128 stands for zero in the data rows.
Every row has a hidden score. In each pair, how much higher is the second row's than the first's? 10 means about the same, 20 much higher and 0 much lower. The score is a weighted sum of the row's numbers plus the product of two more (or one squared), each taken from its middle value.
[188 124  98 107 180 148  83 207 198  76]
[145 162 140 135 126 168  86 116 137 137] >> 5
[ 98 101 171 140  85 117 147 142 174 111]
[ 96 138 147 139 110 112 123  97 138 151] >> 12
[207 157 126 112 120 112  93  77 124 116]
[146 129 124 138 143 141 128 135  67 130] >> 14
[140 120  95 108 131 157 114 136  94 130]
[ 14  87 162 113  85 159  23 133 136 139] >> 19
[129 111  82  83  19  91 137 130  13  98]
[ 88 106 185 103 130 165 134 133 148 147] >> 13
[145 136 138 147 135 142 106 128 135 105]
[ 89 155 115  76 159  79 127 127  99  33] >> 6
[129 124 177  97 103 157 121 151 123 143]
[128 161 129 115 157 137 128 120 144 151] >> 10
[126 111 126 115 116 126  74 155 169 112]
[108 133 139 108 139  91 141  82 108 115] >> 9
[113 102 149 109 124  42 117  87 132  70]
[121 146 126 143 143  99  97 115 113 113] >> 13
[ 74  44 179   0 130  63 152  66 112  91]
[128 147 124 128  89 113 118 123 103 124] >> 14
[123  95 140 118  94 122 116 124 147 126]
[ 91  60 182 123  54 163 202 132 192 131] >> 4
[120 153 135 111 131 169 130 120 132 129]
[142 146 114 164 122 133 113  83 113 140] >> 12
[135 254  77  11 211 192 106   3  83 130]
[142 115 122 165 114 138 107 121  92 129] >> 16
[125 123 144 114 149  85 102 124 105 137]
[121 147 127 147 118 139 122 108 128 131] >> 9
[ 85 124 140 149 102 130 112 183 101 141]
[124 125 116 131 127 117 115 113 119 138] >> 8
[127  67  99  77 178  89 121 167 128  94]
[153 129 131 135 116 123 133 118 139 144] >> 8
[153 125 131 133 122 148 117 162 126 114]
[186 142  79 200 190 172 104 158 255  89] >> 15
[137 148 132  91 156 117 102 144 170 120]
[116 111 142 131 127 138 138 130 144 129] >> 12
[132 123 133 139 127 144 121 137 130 142]
[119 156 110 135 148 141 139 108 124 137] >> 9
[115 145 133 134 123 133 133 116 126 153]
[139 137 118 139 142 130 127 131 124 161] >> 11
[163 158 162 145 140  86  98 156 199  99]
[ 32  56 147  29 133  67  15 100 162   0] >> 5
[ 92  85 125 125 141 125 111 120 169 151]
[123 139 106 137 115 111 106 132 145 157] >> 7
[137 145 143 104 120 125  95  96  91 124]
[111 158 136 124  19 139 151 130  84 134] >> 7
[ 85 111 131 130 149 132  93 129 128  56]
[102 104 125 120 152 113 132 115 114 124] >> 8
[ 94 115 148  82 102 115  82 138 128  55]
[116 120 129 130 173 147 121 129 137 124] >> 14
[127 129 116 112 141  84 125 133 114 127]
[121 147 102 100 136 149 111 101 167 111] >> 8
[138  36 113 147 119  51 144 115 138 148]
[100 113 130 157 101 137 141 113 128 165] >> 9
[134 137 137 134 134 182 130  93 132 130]
[148 144 113 127 124 106 153 129 127 154] >> 8
[ 10 120 156 118  59 143 137 227  93 165]
[153 164 114 148 123 131 141 107 156 167] >> 5
[ 41  85 156  60  78 110  25 129 147  58]
[130 139 144 137 137 164 146 127 126 145] >> 10
[194 117 141 128 132 141  70 176 168 129]
[118 120 119 180 118 120  94 112 137 129] >> 6
[139 114 100 151 122 127 170  93 125 134]
[131 132 111 133 135 125  78  95 135 133] >> 12
[123 107 143 179 137 100 131 110 124 142]
[121 107 136 104 134 151 112 145 135 131] >> 8
[146 108 103 163 131 169 123 141  64 178]
[118 112 106  73 188 190 197 142 100 164] >> 5
[146 118 110 142 113 127  87 128 108 131]
[150 129 129 148 153 119 131 132 154 122] >> 10
[ 85 131 151 115 139 130 122 133 130 138]
[148 151 115 112  95 100 126 110  87 216] >> 7
[119 146 120 120 112  96 125 123 129 114]
[123 108 134 136 169 130 129 138 134 121] >> 15
[121 117 101 142  97 143 123 106 155 113]
[140 128 127 135 133 125 132  91 117 144] >> 11
[255 223 123 155  64 129   6   6   6  51]
[146 125 127 148 137 146 122 112 121 113] >> 18
[144 139 121 147 122 133 118 125 132 166]
[163 146  83 186 109 100 132 135  75 149] >> 11
[115 151 132 183 128 126 131  97 140 155]
[129 119 128 107 133 126 120 149 123 127] >> 9
[120 112 146 114  90 112 139 111 164 127]
[136 139 122 138 135 162 138 101 127 160] >> 14
[185 131  99 107 163 101  90 151  89  92]
[128 132 118 149 118 133 130 147 139 121] >> 8
[ 76  86 133 162  50 100 118 127 146 113]
[125 121 136 140 133 117 120 116 163 132] >> 9
[157 145  83 115 141 127  98 194 140 146]
[129 141 236 101 141 167  58 163 113 162] >> 16
[132 136 117 159 129 127 128 117 107 118]
[103  81 112 120 136 117 160 114 136 137] >> 9
[116 111 128 154 155 128 153 155 149 119]
[131 117  90 144 134 139 136 116 119  92] >> 9
[130 126 132 141 135 158 139 123  99 145]
[174 144 110 130 148 108  84 160 163 137] >> 10
[133 142 123 153 149 146 128 114 131 128]
[107  74 150 128  76 157 175 167 212 119] >> 6
[129 129 121 131 130 132 118 118 116 136]
[139 133 112 149 133 137 107 130 137 126] >> 10
[116 148 129 139 129  75 142 101 126 131]
[117 118 127 133 134 145 112 134 110 123] >> 14
[127  75  88 108 136 102 118 118 127  66]
[148  97  82 106 145  46 176 102 119 115] >> 8
[118 140 145  94 125 143 139 113 127 116]
[123 140 135 170 110 122 139 135 106 132] >> 13
[137 101 172 128 145 126 114 132 104 132]
[106 130 107 123 127 132 130 115 143 111] >> 7
[137 138 133 130 124 136  97 134 128 150]
[160  85 192 139 107 197 183 211 228  70] >> 10
[127 122 144 172 128 142 127 111 121 126]
[136 152 111 142 151  81 129 111 137 139] >> 7
[128 133 130 145 118 110 143  89  90 145]
[147 136 134 151 116 124 103 124 124 127] >> 11
[ 74 130 123 155 132 147 134 136 137 137]
[138 124 134 131 132 148 104 114 143 105] >> 7
[142 116  93 114 152 132 166 123 123 133]
[132 128 123 141 118 114 120 115 130 140] >> 10
[118 138 122 148  89 132 125 143  75 115]
[ 63 130 116 127 202  97 212 248 155  51] >> 9
[166 160 118 109 154 142  88 120 115 126]
[117 179 114 106 153   0 121 106 116 176] >> 3
[151 120  95 121 161 122 111 135  96 117]
[ 79 101  44  68 122 142 223  97 161 186] >> 3
[164 107  97 122 111 138 169 164  43 175]
[136 135 130 137 141 121 114 141 120 135] >> 10
[136 118 126 146 123 132 142 152 166 120]
[162 129 136 132 151 136 135  84 139 154] >> 9
[ 59 126 158 149 111 124 130 196 130  52]
[135 126 119 111 106 146 114 107 125 150] >> 7
[122 103 147 106 119 117 141 109 151 148]
[ 83 141 101 118 104 112 128  71 163 180] >> 9
[105 188 118 107  63 118 143 120 102  94]
[130 147 124 132 144 134 108 123 135 170] >> 15
[148 135 109 169 132 134 119 110 121 118]
[136 173 139 136 134 131 123 119 136 125] >> 7
[112 135 112 131 106  97 148 162 136 126]
[120 137 121 135 136 129 124 119 131 116] >> 12
[130 109 160 148 107 186 186 224 180  47]
[147 114 154 128 133 126 130 124 122 155] >> 12
[ 39 139  26 160  63 129 146  68 167 255]
[130 122 127 141 144 122 120 138 156 125] >> 12
[ 92 126 159 147 115 192 130 130  92 130]
[182 171 160 145 159 145 163 124 128 122] >> 5
[102  88 104  84 147 132 187 112 112 149]
[138 172   0  90 116 166 142  99 126 147] >> 2
[114 221  92 128  57 135 150 151 146  99]
[131 125 118 132 136 139 127 111 121 151] >> 19
[128 124 120 142 125 127 142  98 111 118]
[ 35 112 166 130  82 132 136 167 148 146] >> 12
[157 115 121 135 123 125 144 107 171 131]
[132 140 147 137 122  74 121 116 114 149] >> 10
[137  17  82 135 124 140 145 139  77 154]
[116 129 127  73 191 186 189 132  50 148] >> 7
[167 147 114 141 108 108 109 129  93 139]
[142 125  97  81 154 150 149 125 143 126] >> 8
[143 133 171 136 159 137 117 114 137 198]
[107 160 120 126 128 139 132 113 145 130] >> 6
[155 169 122 134 130 101 128 141  92 120]
[132 146 136  99 140 112 102 120 197  93] >> 8
[162 181 135 178 134 159 146 118 169 112]
[124 126 141  82  66 136 151 119  64 151] >> 8
[150 144 129 131 140 138 123 108 116 138]
[ 95 134 105 119 143  85 194 214  91  93] >> 9
[ 55 215 206 244 137  66  79  49 204 154]
[126 122 134 137 128 133 110 110 122 153] >> 10
[131 112 128 114 122 113 120 111 128 122]
[127 102 148 139 153 145 100 144 126 124] >> 14
[129 125 140 142 145 134 139 139 128 149]
[138 131 129 147 121 124 146 102  79 144] >> 9
[131 119 123 156 126 137 107 115 121 133]
[ 97  77 199  83 105  73  99  97 116 110] >> 6
[124 140 150 121 139 142 150 127 127 151]
[113 130 112 143 154 126 128 210  87  91] >> 13
[144 122 150  93 133 115 131 170 113 113]
[164 125  50 219 203 146 138 196 255  58] >> 16
[158 119 146 131 137 131 141 133 131 144]
[147 127 146 134 115 158 123 155 149  91] >> 9
[152 122 107 144 126 131 115 150  87 126]
[133  78 125 211 109 178 169 175 255  60] >> 9
[136 138 121 141 137 136 123  99 128 168]
[143 112 147 135 186 133 130 120 104 138] >> 13
[ 43 111 210 126 134 134 155 205 115 147]
[156 149 125 114 144 103 107 166 141 144] >> 7
[150 138 125 153 123 140 128 135 113 157]
[121 126 141 119 103 127 101 130 104 152] >> 9
[122 178 107  86 147 106 160  85 131 126]
[134 137 115 152 132 128 138 171 143 130] >> 16
[105 162 174  73 132 146 122 124 124 162]
[136 127 136 115 151 119 129 133 179 132] >> 12
[105 156 126 142 144 188 129 117 133 108]
[126 116 120 123 102 151 138 149 130  99] >> 7
[159 146 102 193 149 165 133 174 205 109]
[126 119 130 153 130 120 134 108 137 153] >> 7
[ 96 124 116 153 134 101 109 111 127 111]
[143 135 123 125 129 120 137 120  88 119] >> 8
[120  88 149 134  64 160 159 139 137 151]
[151 103 130  79 190 138 114 203 181 137] >> 15
[110 103 115 114  87 116 146 159 107 150]
[151 117  99 158 127 124 109 144 106  73] >> 13
[142 141 120 142 100 144 134 122 146 126]
[156 109  64 145 181 138  90 129 104 131] >> 15
[127 132 206  86 150 162 109 136 113 142]
[127 121 135 109 129 144 116 132 141  97] >> 9
